Q: [106 107 105 105]
A: 105
Q: [128 150 116 120]
A: 120
Q: [152 128 109 107]
A: 107
Q: [154 115 127 128]
A: 128
Q: [149 120 144 155]
A: 155
Q: [135 152 125 150]
A: 150
---
[[133 127 129 119 145 124 129]
 [129 126 138 136 145 119 156]] Answer: 126

[[156 107 133 136]
 [147 127 124 136]] Answer: 127

[[155 137 127 132]
 [149 139 142 136]] Answer: 139

[[134 104 129 150]
 [124 129 128 129]] Answer: 129

[[135 119 141 134]
 [110 101 136 129]] Answer: 101

[[153 152 153 108]
 [147 146 146 103]] Answer: 146
---
array([132, 141, 151, 116, 128]) Answer: 151

array([[133, 113, 104, 138],
       [133, 115, 102, 135]]) Answer: 104

array([135, 101, 111, 130, 135]) Answer: 111

array([134, 141, 114, 127, 105]) Answer: 114

array([131, 107, 121, 102, 144, 149]) Answer: 121

array([145, 116, 156,  98, 100]) Answer: 156

array([108, 114, 136, 150, 141, 139, 150]) Answer: 136

array([104, 111, 103, 158, 129]) Answer: 103
---
Input:
134,118,140,143,137
134,133,127,129,127
121,106,147,145,144
Output: 137

Input:
101,135,143,100,157,112
149,115,128,99,121,114
147,115,102,134,117,133
Output: 112

Input:
124,129,122,140
132,120,137,106
132,119,139,104
Output: 140

Input:
116,123,150,108,135,99
111,126,127,116,113,120
106,142,143,110,113,120
Output: 99

Input:
153,153,126,112
142,147,108,127
148,150,116,113
Output: 112

Input:
142,157,151,126
105,113,128,123
137,131,126,134
Output: 126

Input:
106,110,101,111,117,122
124,109,147,109,110,98
99,112,101,109,112,124
Output: 122
---
[126 132  99 156 102] ans = 99
[122 105 123 125 144] ans = 123
[148 150 112 108 144] ans = 112
[115 110 105 138 120] ans = 105
[143 135 120 103 136] ans = 120
[145  98 125 125 109] ans = 125
[128 104 101 154 143] ans = 101
[150 145 108 114 100] ans = 108
---
[126 121 122 134 136 122 106] -> 106
[140 107 121 126] -> 126
[100 136 110 112 141] -> 141
[144 137 129 105 123 109] -> 109
[139 105 156 138] -> 138
[125 134 106 121 125 135 129] -> 129
[117 146 101 123] -> 123
[144 129 133 155 130] -> 130
[141 129 125 101] -> 101
---
((144, 108, 111, 115, 115), (136, 114, 104, 107, 114), (108, 156, 134, 128, 132)) >> 108
(131, 128, 104, 130) >> 128
((135, 119, 125, 123, 132, 135), (110, 116, 137, 148, 135, 114), (112, 132, 117, 99, 117, 131)) >> 119
((157, 133, 135, 136, 147), (110, 154, 139, 128, 128), (114, 98, 113, 105, 124)) >> 133
((126, 127, 128, 127, 127, 128), (143, 124, 114, 132, 104, 146), (118, 136, 132, 146, 120, 135)) >> 127
(135, 142, 116, 102, 109) >> 142
(136, 127, 126, 124, 142, 156) >> 127
((149, 132, 138, 134), (114, 126, 112, 153)) >> 132
---
[[115 135 130 115 137 141]
 [101 129 139 120 143 144]
 [137 119 138 130 106 136]] result: 138

[[153 145 103  99  99]
 [125 144 114 116 115]
 [111 109 142 149 151]] result: 142

[[155 120 136  99]
 [104 144 132 143]
 [127 144  99 143]] result: 99

[[123 143 108 114 131 128 113]
 [103 144  99 135 108 127 120]
 [130 123 108 129 132 129 134]] result: 108

[[118 122 119 142 138 136 125]
 [132 138 141 128 116 105 113]
 [133 140 128 101 119 131 143]] result: 128

[[116 130 124 158 131 119]
 [123 105 140 110 130 101]
 [147 115 130 105 144 119]] result: 130

[[122 124 130 129 116 114]
 [128 109 131 107 123 147]
 [138 123 133 117 127 134]] result: 133
---
[[117 113 158 116  99 149 145]
 [123 113 149 127 106 140 140]
 [134 132 131 135 129 123 126]] -> 123

[[133 135 135 139 117 151]
 [128 140 122 111 150 104]
 [123 129 147 135 137 139]] -> 137

[[129 145 150 151 151 151]
 [128 128 128 129 140 151]
 [128 128 128 129 141 150]] -> 141

[[126 135 116 144 117 107 110]
 [143 113 118 124 131 122 113]
 [114 138 125 120 130 136 110]] -> 136

[[119 136 103 119 135 121]
 [106 143 108 109 126 115]
 [127 136 109 119 129 125]] -> 129

[[102 121 134 123 137 131]
 [118 120 106 133 125 143]
 [115 139 129 129 120 151]] -> 120
---
[[119, 125, 153, 145, 105, 124, 118], [124, 128, 129, 139, 128, 128, 129], [127, 129, 129, 121, 125, 127, 130]] value 118, 127
[129, 99, 153, 113, 114, 131, 116] value 116, 129
[[116, 117, 140, 109, 115, 150], [109, 120, 130, 107, 116, 144], [114, 112, 130, 105, 120, 154]] value 150, 114
[120, 146, 123, 134, 153, 134] value 134, 120
[154, 114, 139, 151, 104, 107, 141] value 141, 154
[[140, 146, 102, 114, 143, 134, 132], [129, 128, 126, 109, 124, 125, 120]] value 132, 129
[103, 152, 119, 101, 153, 155] value 155, 103
[103, 149, 143, 100, 126] value 126, 103
[[156, 111, 152, 138, 132], [102, 135, 153, 103, 124]] value 132, 102
---
[142 102 133 122] gives 133
[116 128 127 103 110] gives 103
[104 138 115 108] gives 115
[113 145 132 125 102 146] gives 102
[133 103 115 109] gives 115
[119 148 120 144 155 150 127] gives 150
[127 140 142 150 153] gives 150
[114 106 132 133 105] gives 133
